In the data rows, zero lies at 7.5, halfway between 7 and 8.
What is the hidden score of each row? Scores go from 0 to 30, and 15 is about the middle. The score is a weighted sum of the row's numbers plus the product of two more (or one squared), each taken from its middle value.
(6, 8, 3, 11, 5, 6, 8, 8, 7, 8, 8, 6, 7, 8, 5, 10) -> 16
(11, 11, 8, 8, 6, 7, 10, 14, 8, 6, 8, 4, 10, 2, 5, 6) -> 10
(3, 10, 4, 9, 7, 5, 7, 10, 6, 7, 5, 13, 4, 8, 10, 7) -> 14
(7, 7, 5, 4, 7, 9, 9, 6, 8, 7, 10, 2, 10, 5, 6, 10) -> 14
(8, 10, 5, 11, 3, 6, 9, 8, 8, 7, 6, 9, 6, 6, 7, 4) -> 15
(5, 10, 5, 13, 6, 6, 7, 4, 8, 9, 8, 10, 4, 9, 9, 5) -> 19
(7, 7, 6, 7, 6, 6, 7, 9, 9, 7, 8, 5, 6, 5, 7, 6) -> 18
(9, 8, 6, 4, 5, 7, 8, 11, 6, 3, 8, 3, 8, 5, 7, 6) -> 22
(8, 3, 8, 10, 9, 7, 5, 4, 5, 12, 9, 10, 7, 7, 8, 8) -> 22
(9, 8, 7, 3, 10, 8, 8, 9, 3, 7, 7, 5, 7, 7, 10, 6) -> 16
(11, 4, 11, 4, 9, 7, 6, 5, 11, 9, 9, 9, 10, 9, 7, 9) -> 21
(8, 3, 10, 7, 9, 7, 6, 2, 4, 8, 10, 8, 11, 11, 9, 12) -> 22
(6, 6, 12, 4, 12, 6, 2, 3, 5, 9, 7, 13, 7, 14, 14, 11) -> 25
(8, 10, 5, 9, 6, 5, 10, 9, 8, 8, 7, 8, 5, 8, 8, 5) -> 17
(7, 2, 7, 10, 9, 12, 4, 4, 9, 7, 13, 6, 9, 9, 8, 11) -> 14
(8, 9, 11, 8, 4, 4, 11, 8, 9, 8, 6, 7, 9, 5, 6, 6) -> 10
(11, 2, 12, 6, 11, 9, 5, 6, 8, 7, 10, 11, 13, 6, 10, 10) -> 14
(8, 8, 8, 9, 9, 6, 10, 10, 8, 7, 8, 8, 6, 7, 7, 6) -> 18
(5, 5, 11, 3, 12, 7, 7, 6, 7, 11, 5, 6, 9, 10, 10, 10) -> 7
(8, 10, 5, 5, 4, 8, 11, 9, 11, 4, 9, 5, 8, 4, 2, 8) -> 10
(4, 8, 9, 5, 13, 4, 6, 6, 2, 10, 7, 12, 4, 10, 14, 10) -> 18
(7, 7, 6, 5, 6, 9, 8, 7, 9, 7, 7, 4, 5, 10, 7, 8) -> 13
(8, 9, 9, 5, 7, 5, 11, 13, 4, 7, 8, 6, 8, 7, 8, 6) -> 14
(8, 6, 13, 7, 10, 6, 6, 7, 7, 9, 9, 10, 5, 10, 13, 8) -> 18
(7, 8, 9, 10, 9, 10, 7, 3, 9, 9, 8, 8, 7, 9, 7, 8) -> 14
(6, 10, 3, 12, 4, 6, 7, 6, 10, 7, 1, 11, 3, 8, 9, 4) -> 11
(6, 3, 13, 5, 11, 10, 2, 6, 4, 12, 8, 9, 8, 11, 11, 9) -> 18
(7, 3, 10, 11, 8, 10, 2, 2, 5, 8, 12, 6, 11, 9, 12, 9) -> 19
(6, 10, 6, 6, 7, 6, 10, 11, 8, 6, 5, 10, 4, 8, 8, 5) -> 12
(11, 6, 5, 7, 8, 6, 10, 11, 10, 4, 8, 4, 10, 6, 6, 9) -> 20
(8, 11, 5, 9, 8, 5, 9, 10, 6, 7, 6, 6, 7, 8, 8, 8) -> 19
(9, 1, 11, 11, 8, 10, 3, 2, 3, 11, 11, 10, 5, 9, 11, 10) -> 18
(9, 3, 9, 10, 10, 11, 4, 6, 5, 11, 11, 12, 8, 7, 8, 12) -> 2
(8, 4, 8, 7, 11, 11, 9, 6, 6, 11, 10, 5, 10, 11, 7, 11) -> 14
(10, 6, 10, 8, 7, 8, 7, 5, 8, 11, 12, 7, 13, 7, 8, 9) -> 24
(7, 6, 8, 11, 9, 9, 4, 5, 7, 12, 4, 9, 6, 13, 9, 8) -> 15
(10, 8, 6, 8, 4, 10, 11, 7, 12, 3, 8, 8, 7, 2, 2, 5) -> 11
(6, 6, 6, 10, 2, 7, 10, 5, 8, 8, 5, 8, 7, 6, 5, 7) -> 5
(7, 8, 6, 7, 5, 6, 8, 5, 10, 8, 6, 8, 6, 6, 6, 5) -> 13
(6, 4, 7, 8, 5, 9, 8, 6, 10, 6, 5, 7, 7, 8, 6, 11) -> 5
(9, 11, 10, 5, 9, 8, 10, 9, 5, 8, 6, 8, 11, 7, 8, 11) -> 10
(9, 10, 6, 2, 7, 6, 7, 7, 6, 10, 6, 9, 4, 6, 9, 11) -> 21
(10, 8, 9, 8, 9, 9, 8, 8, 10, 11, 7, 5, 9, 6, 8, 6) -> 13
(7, 4, 4, 11, 7, 8, 7, 8, 10, 7, 10, 8, 6, 8, 7, 8) -> 18
(7, 6, 9, 7, 3, 7, 12, 8, 12, 5, 9, 3, 8, 3, 5, 4) -> 5
(7, 6, 11, 9, 10, 9, 8, 6, 7, 10, 7, 10, 7, 9, 9, 7) -> 12
(8, 12, 5, 11, 6, 5, 8, 9, 7, 5, 3, 9, 6, 7, 7, 7) -> 21
(6, 5, 7, 9, 7, 7, 5, 3, 8, 10, 8, 6, 9, 7, 7, 9) -> 18
(6, 5, 8, 8, 10, 7, 4, 5, 7, 10, 11, 9, 8, 5, 9, 8) -> 25
(7, 6, 2, 6, 6, 9, 7, 8, 8, 10, 6, 10, 6, 8, 8, 9) -> 12
(8, 9, 9, 3, 7, 4, 12, 12, 8, 4, 9, 7, 8, 4, 7, 5) -> 14
(4, 9, 3, 12, 5, 7, 8, 10, 8, 6, 7, 9, 5, 8, 4, 7) -> 16
(8, 7, 10, 6, 12, 7, 2, 4, 2, 9, 9, 8, 7, 12, 13, 10) -> 27
(11, 2, 9, 10, 7, 9, 4, 3, 8, 10, 6, 11, 10, 9, 9, 12) -> 11
(8, 10, 8, 2, 14, 5, 7, 9, 6, 7, 6, 8, 8, 7, 12, 6) -> 15
(5, 11, 8, 10, 6, 9, 9, 8, 7, 9, 6, 10, 6, 6, 8, 3) -> 9
(10, 9, 8, 6, 7, 6, 11, 8, 7, 8, 6, 10, 7, 9, 8, 7) -> 14
(10, 10, 7, 5, 8, 5, 10, 10, 7, 5, 7, 4, 8, 6, 6, 7) -> 20
(11, 8, 7, 7, 6, 7, 7, 6, 8, 7, 8, 8, 8, 7, 8, 9) -> 17
(8, 9, 2, 12, 7, 7, 5, 6, 7, 14, 3, 10, 4, 10, 9, 8) -> 18
(6, 1, 6, 14, 10, 13, 0, 2, 7, 10, 9, 8, 9, 11, 10, 10) -> 16
(9, 12, 5, 11, 5, 6, 10, 12, 9, 5, 5, 5, 8, 6, 8, 3) -> 21
(9, 9, 8, 8, 8, 3, 11, 10, 10, 4, 10, 8, 10, 8, 8, 5) -> 19
(12, 9, 6, 4, 8, 7, 12, 10, 9, 3, 7, 2, 10, 3, 4, 6) -> 18
(6, 7, 9, 6, 8, 9, 10, 9, 6, 8, 7, 9, 7, 9, 10, 7) -> 7
(10, 9, 8, 10, 5, 6, 8, 13, 8, 6, 11, 4, 8, 6, 6, 4) -> 21
(6, 8, 9, 4, 11, 7, 6, 8, 4, 7, 11, 7, 6, 8, 9, 8) -> 23
(9, 1, 8, 6, 9, 11, 4, 3, 5, 13, 10, 7, 11, 10, 12, 10) -> 23
(9, 7, 9, 8, 8, 10, 6, 9, 5, 9, 7, 9, 4, 7, 8, 7) -> 14
(4, 10, 9, 5, 10, 5, 10, 6, 7, 7, 6, 11, 4, 8, 11, 5) -> 3
(3, 9, 10, 3, 11, 7, 9, 11, 6, 8, 8, 10, 6, 9, 8, 8) -> 14
(1, 8, 3, 10, 8, 9, 4, 7, 3, 9, 3, 14, 0, 11, 9, 9) -> 14
(6, 7, 10, 6, 11, 10, 3, 8, 6, 9, 9, 6, 9, 8, 10, 7) -> 18
(6, 5, 5, 11, 12, 9, 1, 6, 3, 10, 5, 10, 4, 10, 11, 10) -> 25
(7, 10, 3, 10, 7, 7, 8, 7, 9, 3, 6, 9, 7, 7, 4, 5) -> 22
(6, 9, 13, 1, 12, 6, 7, 11, 4, 7, 7, 10, 8, 10, 11, 8) -> 17
(9, 7, 11, 7, 7, 6, 11, 10, 10, 5, 11, 3, 11, 6, 4, 6) -> 15
(7, 5, 8, 4, 7, 8, 5, 7, 9, 6, 8, 9, 13, 4, 5, 7) -> 16
(8, 11, 6, 10, 4, 6, 8, 5, 10, 6, 8, 6, 6, 8, 5, 8) -> 19
(12, 8, 8, 6, 8, 7, 13, 11, 11, 6, 10, 4, 15, 5, 5, 8) -> 10
(5, 10, 1, 7, 6, 8, 9, 8, 7, 7, 7, 9, 5, 9, 4, 7) -> 15
(7, 11, 4, 8, 5, 9, 10, 8, 7, 7, 7, 8, 7, 5, 4, 7) -> 10
(5, 6, 2, 9, 7, 10, 7, 8, 2, 9, 7, 5, 6, 8, 6, 12) -> 13
(7, 6, 4, 9, 4, 6, 9, 6, 7, 10, 8, 6, 6, 6, 4, 10) -> 15
(9, 6, 9, 8, 6, 5, 9, 7, 8, 10, 8, 6, 11, 8, 6, 10) -> 17
(6, 7, 6, 9, 3, 8, 12, 7, 8, 9, 6, 6, 8, 5, 3, 6) -> 5
(8, 4, 11, 9, 10, 10, 5, 5, 7, 13, 9, 11, 6, 12, 11, 9) -> 15
(9, 7, 13, 6, 10, 8, 6, 9, 9, 7, 7, 6, 11, 4, 7, 5) -> 15
(9, 5, 7, 5, 8, 8, 6, 10, 7, 11, 6, 6, 7, 7, 8, 10) -> 13
(9, 5, 7, 7, 7, 12, 4, 4, 4, 9, 10, 9, 9, 5, 6, 9) -> 11
(7, 9, 9, 6, 12, 8, 7, 8, 7, 9, 9, 7, 6, 12, 10, 9) -> 19
(6, 9, 8, 4, 10, 5, 7, 10, 6, 10, 8, 9, 8, 8, 10, 9) -> 22
(9, 5, 7, 11, 3, 8, 9, 7, 9, 3, 8, 7, 7, 2, 4, 3) -> 22
(5, 6, 4, 6, 5, 10, 9, 8, 8, 7, 12, 8, 6, 5, 4, 7) -> 12
(6, 6, 8, 5, 9, 6, 3, 5, 6, 10, 8, 9, 5, 9, 10, 12) -> 23
(7, 8, 7, 12, 8, 8, 4, 4, 5, 13, 8, 7, 2, 13, 11, 10) -> 22
(9, 3, 6, 8, 10, 8, 2, 7, 7, 12, 9, 12, 6, 9, 10, 9) -> 21
(8, 8, 8, 8, 6, 7, 8, 5, 7, 6, 10, 6, 13, 6, 6, 11) -> 16
(6, 9, 8, 6, 9, 7, 8, 9, 8, 9, 7, 9, 5, 8, 10, 8) -> 14
(9, 7, 9, 5, 10, 5, 5, 7, 9, 11, 7, 10, 6, 11, 11, 8) -> 23
(8, 8, 9, 7, 6, 8, 8, 9, 7, 6, 11, 7, 11, 8, 2, 7) -> 6
(10, 10, 6, 6, 6, 7, 7, 12, 9, 6, 7, 5, 7, 5, 6, 4) -> 22
(8, 6, 10, 7, 7, 8, 9, 8, 6, 8, 8, 5, 10, 9, 7, 7) -> 12
(5, 8, 4, 8, 6, 8, 8, 11, 6, 7, 6, 9, 9, 6, 9, 7) -> 8
(6, 4, 9, 10, 7, 9, 6, 6, 5, 9, 9, 12, 8, 6, 9, 8) -> 11
(8, 8, 8, 6, 8, 10, 10, 9, 7, 4, 7, 4, 10, 6, 5, 8) -> 11
(9, 6, 8, 8, 8, 6, 8, 9, 11, 4, 8, 5, 9, 5, 7, 5) -> 20
(2, 13, 5, 5, 7, 4, 8, 9, 9, 6, 8, 9, 6, 6, 7, 7) -> 19
(9, 9, 2, 9, 3, 10, 10, 8, 10, 9, 12, 7, 7, 8, 4, 7) -> 6
(6, 2, 9, 11, 10, 7, 3, 1, 9, 10, 7, 8, 9, 10, 9, 10) -> 15
(8, 8, 9, 11, 6, 9, 10, 5, 12, 7, 8, 8, 9, 7, 5, 9) -> 6
(7, 6, 8, 10, 5, 5, 8, 8, 11, 6, 7, 4, 10, 4, 4, 7) -> 14
(6, 3, 4, 7, 7, 10, 6, 5, 8, 6, 8, 4, 9, 6, 5, 9) -> 12
(9, 7, 9, 3, 3, 7, 12, 11, 10, 5, 10, 2, 12, 6, 3, 8) -> 8
(10, 8, 7, 10, 3, 7, 10, 7, 14, 7, 6, 5, 6, 8, 5, 6) -> 14
(8, 5, 9, 7, 9, 10, 4, 7, 8, 10, 8, 9, 7, 9, 9, 8) -> 14
(8, 8, 8, 8, 9, 6, 9, 8, 10, 4, 9, 4, 9, 8, 4, 7) -> 22
(8, 4, 10, 11, 8, 8, 5, 3, 7, 14, 6, 10, 7, 9, 9, 7) -> 17
(9, 6, 8, 8, 9, 9, 4, 6, 5, 9, 6, 6, 6, 10, 8, 12) -> 18
(8, 9, 8, 5, 4, 4, 10, 9, 7, 6, 6, 4, 9, 8, 7, 6) -> 11
(5, 11, 6, 10, 9, 6, 10, 7, 7, 7, 5, 12, 2, 12, 8, 5) -> 16
(7, 5, 10, 9, 8, 9, 5, 7, 5, 6, 5, 9, 6, 8, 10, 9) -> 16
(8, 3, 11, 8, 10, 10, 6, 6, 8, 7, 8, 7, 6, 10, 10, 9) -> 16
(9, 12, 8, 8, 8, 6, 9, 12, 6, 6, 5, 8, 6, 5, 7, 5) -> 20
(4, 11, 5, 5, 7, 8, 7, 8, 9, 4, 8, 10, 4, 9, 8, 6) -> 17
(6, 7, 10, 6, 9, 9, 6, 6, 3, 8, 7, 12, 6, 11, 11, 9) -> 14
(2, 11, 6, 5, 8, 7, 9, 9, 6, 4, 6, 9, 4, 9, 9, 5) -> 8
(3, 7, 7, 10, 9, 9, 6, 7, 4, 9, 6, 13, 2, 13, 10, 10) -> 12
(5, 9, 4, 7, 3, 9, 9, 10, 9, 3, 7, 6, 8, 6, 3, 8) -> 9
(7, 5, 12, 9, 12, 8, 2, 9, 7, 5, 10, 6, 12, 7, 11, 11) -> 18
(11, 4, 9, 10, 6, 8, 6, 4, 10, 9, 8, 6, 11, 4, 5, 8) -> 15
(8, 8, 11, 6, 12, 7, 5, 6, 9, 10, 10, 9, 10, 13, 13, 10) -> 25
(5, 9, 7, 5, 6, 6, 10, 9, 8, 6, 6, 11, 7, 9, 9, 7) -> 8
(9, 5, 9, 8, 9, 10, 5, 7, 6, 10, 8, 10, 7, 6, 8, 8) -> 12
(6, 10, 10, 4, 11, 7, 8, 9, 9, 5, 8, 5, 12, 8, 10, 9) -> 13
(11, 3, 11, 8, 10, 8, 5, 5, 8, 9, 10, 7, 10, 7, 10, 9) -> 19
(10, 3, 10, 10, 10, 9, 4, 5, 5, 8, 10, 7, 9, 12, 9, 12) -> 17
(9, 11, 9, 9, 7, 7, 9, 7, 11, 6, 8, 5, 7, 6, 6, 5) -> 19
(8, 7, 9, 10, 6, 8, 9, 9, 11, 6, 9, 5, 10, 5, 4, 9) -> 8
(3, 5, 8, 10, 12, 7, 3, 5, 3, 10, 9, 10, 5, 12, 12, 10) -> 21
(9, 11, 12, 0, 13, 4, 6, 9, 3, 9, 4, 8, 9, 10, 8, 8) -> 26
(7, 3, 4, 12, 8, 12, 0, 4, 4, 10, 14, 6, 9, 8, 8, 10) -> 16
(5, 8, 4, 6, 5, 5, 6, 9, 5, 7, 5, 8, 4, 8, 7, 4) -> 17
(8, 11, 5, 8, 8, 7, 7, 12, 5, 7, 6, 11, 5, 7, 8, 5) -> 18
(8, 7, 5, 6, 7, 10, 11, 8, 8, 4, 9, 5, 9, 2, 3, 4) -> 13
(9, 7, 8, 11, 8, 8, 2, 7, 3, 10, 7, 11, 9, 9, 11, 9) -> 15
(8, 7, 11, 5, 11, 11, 5, 7, 5, 7, 5, 6, 9, 9, 13, 8) -> 10
(10, 9, 8, 9, 5, 8, 8, 5, 8, 8, 5, 9, 5, 10, 9, 10) -> 12
(8, 10, 9, 8, 6, 6, 8, 7, 9, 8, 9, 7, 7, 4, 7, 9) -> 16
(8, 12, 5, 7, 8, 5, 8, 12, 8, 7, 8, 6, 7, 5, 7, 6) -> 21
(11, 3, 9, 8, 10, 9, 6, 3, 6, 10, 8, 8, 12, 11, 10, 9) -> 18
(12, 7, 9, 8, 7, 8, 9, 4, 8, 6, 6, 4, 5, 8, 6, 5) -> 23
(8, 11, 7, 8, 5, 6, 10, 6, 11, 6, 7, 5, 7, 6, 5, 7) -> 15
(10, 3, 8, 6, 8, 8, 9, 7, 10, 5, 8, 3, 12, 7, 6, 12) -> 10
(5, 9, 8, 8, 5, 8, 4, 7, 2, 9, 7, 8, 6, 6, 11, 11) -> 13
(8, 8, 7, 8, 4, 9, 9, 10, 9, 1, 6, 6, 8, 7, 7, 6) -> 19
(4, 7, 6, 8, 6, 4, 8, 7, 8, 9, 7, 10, 7, 4, 6, 5) -> 15
(8, 10, 5, 13, 5, 6, 8, 7, 12, 5, 7, 8, 7, 8, 6, 3) -> 22
(8, 10, 9, 8, 1, 7, 10, 9, 13, 9, 9, 6, 5, 9, 4, 8) -> 5
(8, 7, 9, 9, 7, 9, 8, 5, 12, 6, 10, 6, 11, 9, 5, 9) -> 11
(8, 8, 8, 8, 6, 7, 9, 7, 9, 7, 9, 3, 9, 5, 5, 7) -> 15
(12, 13, 7, 3, 5, 4, 10, 12, 6, 3, 8, 5, 10, 4, 9, 3) -> 21
(6, 8, 9, 6, 7, 7, 10, 8, 4, 4, 7, 7, 7, 6, 7, 7) -> 11
(10, 9, 7, 4, 10, 6, 7, 8, 6, 9, 5, 10, 6, 8, 9, 7) -> 20
(7, 8, 10, 8, 2, 8, 9, 8, 9, 7, 6, 6, 10, 9, 6, 8) -> 4
(7, 9, 4, 8, 4, 8, 6, 8, 8, 6, 8, 7, 6, 6, 2, 2) -> 22
(9, 6, 9, 6, 9, 9, 5, 6, 8, 8, 9, 6, 9, 9, 11, 10) -> 16
(6, 8, 2, 11, 7, 8, 7, 8, 9, 8, 7, 11, 7, 8, 7, 9) -> 12
(9, 8, 6, 8, 6, 7, 8, 8, 11, 6, 7, 5, 5, 6, 6, 4) -> 22
(4, 10, 5, 5, 8, 9, 9, 8, 10, 4, 5, 9, 8, 10, 7, 6) -> 7
(7, 8, 11, 7, 11, 4, 4, 5, 7, 13, 7, 8, 5, 15, 14, 7) -> 22
(8, 5, 7, 8, 10, 7, 5, 4, 5, 9, 9, 8, 8, 8, 10, 9) -> 21
(7, 4, 13, 7, 11, 7, 4, 8, 9, 8, 6, 6, 10, 12, 11, 10) -> 14
(10, 7, 9, 9, 10, 5, 9, 7, 8, 5, 8, 7, 10, 10, 9, 7) -> 19
(7, 8, 7, 12, 3, 9, 9, 8, 11, 3, 9, 3, 10, 8, 5, 3) -> 19
(7, 12, 4, 12, 7, 5, 7, 8, 8, 9, 5, 12, 2, 7, 8, 7) -> 21
(6, 6, 8, 10, 8, 8, 8, 6, 8, 8, 12, 9, 9, 6, 8, 10) -> 15
(10, 9, 8, 5, 4, 7, 13, 11, 11, 3, 9, 4, 10, 4, 3, 8) -> 8
(5, 6, 9, 9, 10, 10, 3, 8, 5, 8, 9, 9, 8, 6, 9, 9) -> 13
